Each row of D is roughly a mix of the hidden directions of one of several groups.
D, 113 rows:
[[ 16 -33  24   1   4  20   4  32   0   2   7]
 [-32  -3  16  11  12 -22  -7  15  -5  -4 -33]
 [ 17  18   3 -11 -35  -4  -9  10 -15  12  30]
 [ 14   0   2 -14  29  16   1 -17  12 -33  20]
 [ 28 -32  14  11   2  18   5  19   7  -6  23]
 [ 19   3  -5 -18 -36   9  -8  -4  -5  10  35]
 [-28  26 -11  -6   7 -18 -12 -33   7  -6 -12]
 [ -6  11   6   0 -36 -22  -5  16 -16  31   0]
 [ 12  23   5 -17 -30   4  -3   1 -14  18  32]
 [ -5 -25   4 -17 -19  -7 -25  34 -17   1  -6]
 [ 10 -15  -6   7 -29  -8 -20  40  -7   8   0]
 [ -8  -3   5  -1 -30 -23  -8  29 -16  26  -7]
 [ 12 -13  -6  12 -28  -7 -15  43  -6  -2  -4]
 [-18  -6  19 -17  32  -4  -2 -33   1 -14 -10]
 [  0 -23   4 -13 -14  -9 -20  35 -11 -16 -21]
 [ -2 -10  -5   1 -29 -16 -12  32 -19  23 -13]
 [ -9  22 -23 -28   2  -5   1 -38  -1   8  -5]
 [-16 -16 -14  -5  30   5 -19 -16   2  28 -20]
 [-17 -18 -14   7  35  19   2 -19   9  18 -17]
 [ 20   8  -3   3 -33  -8  -6  38 -12   8  12]
 [-18 -18  21 -23 -20 -13 -21  19 -16  14  -4]
 [ 10  35  -2  -5 -24  -5  12 -19  11  -1  29]
 [-12   0  -7  24  24  17  21 -12  26 -19 -12]
 [-12  12  17 -30  19   5  17 -34  -1  -9   5]
 [ 10  20 -16  25  23  10  22 -27  13 -11   2]
 [  1   2  -8  -5 -51  -5  -3  26  -9  -2   4]
 [ 14  21   3  -5 -24 -25 -10  23  -4 -15  26]
 [-16 -21   4   9  39  10  17  -5  17  -8 -20]
 [ 13  -5  -7  12 -30 -12 -19  38 -10   8  -1]
 [-28  27 -13  20   5 -17  -4 -31   6  -7  -7]
 [ 15 -14  -8  -2  35  15   3  -7  18 -34  -2]
 [ -8 -21  14 -23 -21 -14 -23  26 -14  11  -7]
 [ -8 -25   8 -14 -19 -11 -28  29 -12   2 -16]
 [-14   8 -18   8  26   6   2 -40  17   8 -12]
 [  5  28   9  -9 -30   5  -4   3 -14  19  32]
 [-17  -5  -4  -7  37   2   2 -33  20 -13 -10]
 [  8  25 -26  33   8  12  23 -12   7  -5   5]
 [ -2   1  -1  10  35  16  24 -30  18  -6  -3]
 [ 10  18  -9   4 -43   4  -7   2  -2   7  31]
 [ -5  28  12 -16   4  -1  15 -27 -22  25  11]
 [ 12 -26  -5  30  -1   0 -13  39   2   2  -5]
 [-16  34 -16 -24  -1  -9  -7 -33  -1   5  -3]
 [ 20  17 -11   6 -34  -6  -2  32 -12  14   9]
 [ 17  -4  -2  -8 -29  -1  -6  45 -12   6   7]
 [-14 -21  -8   8  32  13  19  -8  12  -4 -30]
 [-11  38 -21 -13 -26 -18   2 -10   4   6  12]
 [-18 -18   2  10  39   5   8 -13  14 -11 -25]
 [ 12  12  -9  -4   5  37   6 -12  17 -25  24]
 [-23 -10   3  10  32   5   5   8  18 -12 -34]
 [ -6  17 -19  -7  -4 -23 -27 -33   2 -15 -10]
 [ 27 -35   7   5   5  28   7  24  -2   0  -1]
 [ -9 -33  18 -33  -1   1 -22  14 -11   7  -6]
 [-28  22  -6 -10 -15 -26 -24 -15  -5  -2 -17]
 [ -1 -20 -11  15  30  -1   2  -9   0 -12 -40]
 [-27   3   4  27  -2 -27  12   1  -6  20 -25]
 [ 18  -5  -4  19 -29 -11 -14  39  -4   2   6]
 [ 12 -35  16  -4  -4  19  -6  27 -17   8 -18]
 [-23  -1  -9  -8  22  11  10 -36  11 -14 -21]
 [  0   6  -4 -46 -11   2 -19 -26  -6   9   6]
 [-15  12   8 -10  27   8  19 -42   3  -2   1]
 [-13   4  15  -8 -33 -21 -14  13 -19  27  -1]
 [-26 -22   7   4  29   3  -4  -7   6  -8 -36]
 [ -2  -9   9 -24 -32  -6 -24  24 -18  13   7]
 [-11 -15  11 -12 -27 -13 -10  22 -12  32 -14]
 [-23  27  -6  -6  16 -25   3 -36  -1   2  -2]
 [-17 -29  16 -16  -9 -14 -17  21 -12  16 -20]
 [ 19  11   1  -3 -39 -14  -9  30  -8  -3  13]
 [-12 -24  16 -22 -15 -15 -23  28 -14   6  -7]
 [ -7   4   7   0 -33 -25  -6  21 -13  29  -8]
 [-20  25 -24  -6   3  -8  -1 -41   6   0  -6]
 [-15  31 -21 -20 -22  -4 -10 -28   3   6   5]
 [ 12  25   0 -11 -36  -8 -16   3 -16  10  24]
 [ -9 -24  17 -28 -16  -9 -18  25 -13  16  -4]
 [-11  16   5  16 -23 -23   7  -7  -8  36 -16]
 [-24 -11  -1  -2  32   6  -3 -34  -2  14 -18]
 [-20 -21  18  -5  38   0   2  -2  -1  -2 -28]
 [ -2  22  -7  23  20  11  27 -30  16  -5   4]
 [-11 -13   1  12  32   9  -2 -18  15 -32 -18]
 [ -5   9   8   7 -15 -31   1  -7 -17  38 -14]
 [-14  10   0  -3  26   8  19 -40  12 -15  -7]
 [ 21 -35  15  11   7   5  -3  35  -1 -10  -9]
 [ 16  30   3   2 -27 -15   0  11 -13   9  31]
 [ -5  23   8   0  24   3  22 -41   5  -5   7]
 [ 13 -14 -13  22 -18   1  -8  44  -5   8  -5]
 [  8  -4  22 -30 -23 -14 -13  25 -14 -15   8]
 [ -7   9  -3  21  29  10  24 -29  19  -8  -7]
 [  3  26   0  12  20   8  20 -37  10  -7  15]
 [-12 -18  -6  34  33   4  -4 -13   3  12 -19]
 [ -4  29  19   3   5 -15   0 -20  18 -31  18]
 [ 12  24   2   2 -36  -8  17  14  -5 -30   5]
 [ 17 -13  13   5 -13 -11 -14  45 -17  -1   2]
 [-28 -22   2  12  28   3  16  -3   9  -1 -31]
 [ -6  30  -5 -14 -22 -29 -26 -14 -10  -2   5]
 [-14 -23   7   6  42   5  -9 -13  -7  19 -16]
 [  1   7  -4  10  32  19  19 -34  17 -12   1]
 [-32  21 -10  -9 -15 -30  -6 -17 -10   8 -16]
 [ -3 -15   8 -24 -27  -5 -23  29 -19  11   6]
 [-21   0   5 -23  27   2   1 -37   6 -12 -15]
 [ 29  10   4  23 -13  -6   4  36 -10   8  18]
 [-12 -30  -6  13  37  11 -11 -10  10  14 -14]
 [-21   5 -10 -10  20  10   7 -45  15   3  -5]
 [ 21  33 -15  11   0  14  14 -20   8  -8  25]
 [ 14  19   4  -2 -37 -14 -13  12 -11   5  30]
 [ 16 -18  -5  11 -22  -2 -14  45   1   1   5]
 [ 18  -3  -1 -18  15  16  -8   1  13 -39  23]
 [  7 -35  21  -3  -5   8   3  41  -1   2  -3]
 [-16  42 -21  -8  -5  -4  22 -16   0  15   2]
 [-12   4  -1 -26  18 -18 -21 -33  -8  -5 -19]
 [-27  29 -11   0  -5 -28 -18 -18   9 -11 -10]
 [-11  15 -21  -2 -40 -25 -15  -1 -10   3 -12]
 [ -8  24  -8  18 -23   2  16  -9 -11  38   2]
 [ 10   0   5 -25 -35  -9 -13  31 -13   2   9]
 [  2   5  17  10  47   7  21 -15  -7  -3  -5]]
Here is one row from each group, named. Which group is each of the other rows in?
[-26 -16  13   3  38   0  10  -6   2  -1 -28]
Q
[-17 -31 -11  14  27  12 -14 -11  11  22 -11]
T
[ 17  22 -13  14  21  12  17 -27  14 -18  13]
G

[ 18  -8 -14  21 -21  -2 -12  40  -2  17   4]
T
[ -2 -16   8 -28 -28 -14 -27  22  -8  -8  -4]
T
[ -3  27  18  -4 -24 -31   1  -5 -11  23  14]
G
[ 10 -15 -16  25  31   2   4 -13  13 -22 -22]
Q
[ 21  -4   0 -18   1  -3 -19  21   5 -38  20]
G
[-20  33  -9 -14  10  -8 -13 -36  -2   0  -8]
Q
[-16  33 -21   2  -4 -21  -8 -32  -4  -2 -10]
Q
[ 20  -7  15  -6 -24  -1   0  39 -19  12  11]
Q
[ -1  13 -10  31  26  14  24 -25  12   5   2]
T
[  3  -7  -9  12  30  21  11 -10  24 -31  -6]
G
[ 21 -17  16  10  -1   0   5  48   1  -7   0]
Q
